[[ 36.8  38.9   7.5 -11.7 -15.1 -19.7 -43.4]
 [-12.8 -16.1   2.4  22.8  16.1 -22.6  19.4]
 [ -0.8   2.7  -4.2 -11.8   6.1  17.4  -7.4]] -> 38.9

[[ -8.9  -0.2 -10.3  16.1  13.1  -3.9]
 [  6.0  -1.1 -16.9  -1.3  11.5 -22.8]
 [-14.2 -15.7  36.2  -2.5 -11.6  43.8]] -> -0.2

[[  6.6   6.9  16.7 -22.6 -34.0 -17.2 -19.1]
 [ -2.4  20.1  45.1  44.0 -11.2 -12.4 -19.4]
 [ -8.1  13.0  53.3  -9.0 -10.8  49.7  29.9]] -> 6.9

[[  5.3   4.2  -0.4  44.6]
 [  5.7   5.1  -0.2  53.1]
 [ -3.9  -2.7  -0.1 -31.6]] -> 4.2

[[-31.2  43.9  -8.2 -16.3 -42.7  32.9  52.4]
 [-19.7  44.5  31.6 -33.5  38.5 -53.1  -9.9]
 [ 38.3  -0.8  15.1  29.9 -10.8 -43.7 -43.3]] -> 43.9

[[-42.9 -47.6  55.9  -1.4 -19.8]
 [-35.2 -46.2 -13.2 -11.8   2.2]
 [-15.3 -17.8   1.7 -16.2 -14.1]] -> -47.6

[[-35.3 -15.7  33.7 -17.4  20.6  45.4  -7.8]
 [-13.9  -6.0  15.9   7.1  -7.6   2.4 -24.4]
 [ -6.1   4.9  10.5  -3.4 -26.6   4.0 -10.5]] -> -15.7
---
[[-54.7 -13.7 -13.3  14.0]
 [-43.1 -16.6 -24.7 -18.7]] 14.0, -13.3

[-29.7  50.8  12.2  -5.9  10.6  -8.9  40.2] 50.8, 40.2

[[  1.2   3.0  13.1  -2.9]
 [ -5.4 -28.9 -48.3 -22.4]] 13.1, 3.0

[[ 33.5  12.4 -25.2 -17.7]
 [-27.7   7.8  48.8  30.4]
 [-21.9  21.6  36.2  -6.9]] 48.8, 36.2

[  3.2   7.1  -1.9 -22.4 -44.9] 7.1, 3.2

[[ 25.9 -20.0  -5.2   9.4  -6.8 -12.7]
 [ 23.2   9.1  15.3   4.6 -19.3 -48.3]
 [-25.7 -40.0  -0.5  20.9  28.0 -22.6]] 28.0, 25.9

[  4.0 -37.8 -32.4   8.4   4.3 -32.1  55.6] 55.6, 8.4

[ 44.9   3.7 -56.9 -24.7  23.9 -19.4  27.9] 44.9, 27.9
---
[[ -5.2  21.2 -38.7 -21.8 -24.4 -13.5 -29.1]
 [ -9.6 -44.0  25.7  -3.5 -13.3 -24.5 -16.0]] out 21.2

[  2.5 -44.0  19.4 -32.4 -29.0  28.8  18.1] out 19.4

[-47.8  16.8 -51.7  44.5   3.9  42.1] out 42.1

[  7.7 -42.1  -5.9  23.3] out 7.7

[ 11.7   7.8 -43.3 -23.6  21.7  10.6 -28.7] out 11.7

[[ 52.4  53.0 -32.5  -7.0  30.8]
 [ 32.7  37.2  18.3  35.5 -25.7]] out 52.4

[[ 16.1  -9.5 -27.5  28.0 -16.9]
 [  3.4 -22.7 -25.6  27.2 -44.8]] out 27.2

[-1.1 21.0 -1.6 41.5 15.2] out 21.0
---
array([[142, 226, 113, 187],
       [168, 219,  74, 183],
       [146, 202,  58, 174]]) ⇒ 202

array([[416, 596, 878, 612, 645, 598, 372],
       [291, 613, 595, 217, 711, 972,  24],
       [499, 555, 467, 893,  37, 394, 580]]) ⇒ 555

array([[358,  24, 107, 844, 745, 539],
       [371, 697, 342, 625, 788, 265],
       [273, 829, 616, 373, 583,   2]]) ⇒ 829

array([[2, 5, 6, 3],
       [3, 8, 4, 6],
       [2, 7, 5, 4]]) ⇒ 7

array([[ -1,  34, -27,  21, -36],
       [ -7,  -1,  45, -31,  45],
       [ -4,  37,  34,  22,   4]]) ⇒ 37

array([[-305, -779,  -40, -140],
       [-524,  -98,  -20, -130],
       [ -74,  644,  161,  -23]]) ⇒ 644
---
[[-10.6 -20.1 -35.7  40.5  26.1]
 [-41.5 -12.3  -6.1 -26.9  -5.2]
 [ 47.2  47.7  35.0  -0.7   3.2]] --> -20.1

[[-18.3  24.9 -20.3  24.2  52.1  10.0   8.4]
 [-21.2  -8.1 -41.3  -4.1  12.4  39.7   7.5]] --> 24.9

[ 22.9  32.4 -49.1  36.0 -12.7  48.4  41.7] --> 32.4

[ 16.7 -13.8  -2.3  30.3 -31.8  48.6] --> -13.8

[-25.0  45.1   4.3  -2.7  -1.0  10.8   7.4] --> 45.1

[-19.5  37.8  21.9 -44.6 -36.6 -41.7  29.2] --> 37.8

[-45.0 -16.1  39.2  42.9] --> -16.1
---
((2, 8, 3, 1, 3), (3, 7, 5, 4, 4), (6, 8, 1, 4, 6)) 5
(78, 79, 59, 61, 4) 59
(16, 39, 90, 49, 35) 90
(150, 71, 21, 123, 72, 4, 216) 123
(-6, 16, -42, 42, 5) -42
(63, 140, 196, 150, 193) 196
---
149	211	123	26	202	119	63 ans = 149

150	162	90	68	38	146
122	171	185	210	215	121
ans = 185

4705	6320	2297	6623	4157
6189	8284	1259	9182	5186
5003	3679	7544	3395	5627
ans = 7544

7989	8591	6745	4784	7322	6166	3685
8507	7715	4572	4128	3768	3190	6396
6311	5488	4549	4140	5045	7332	2944
ans = 7989

7	1	5	8 ans = 5

2945	7907	9746	6727	5977 ans = 6727
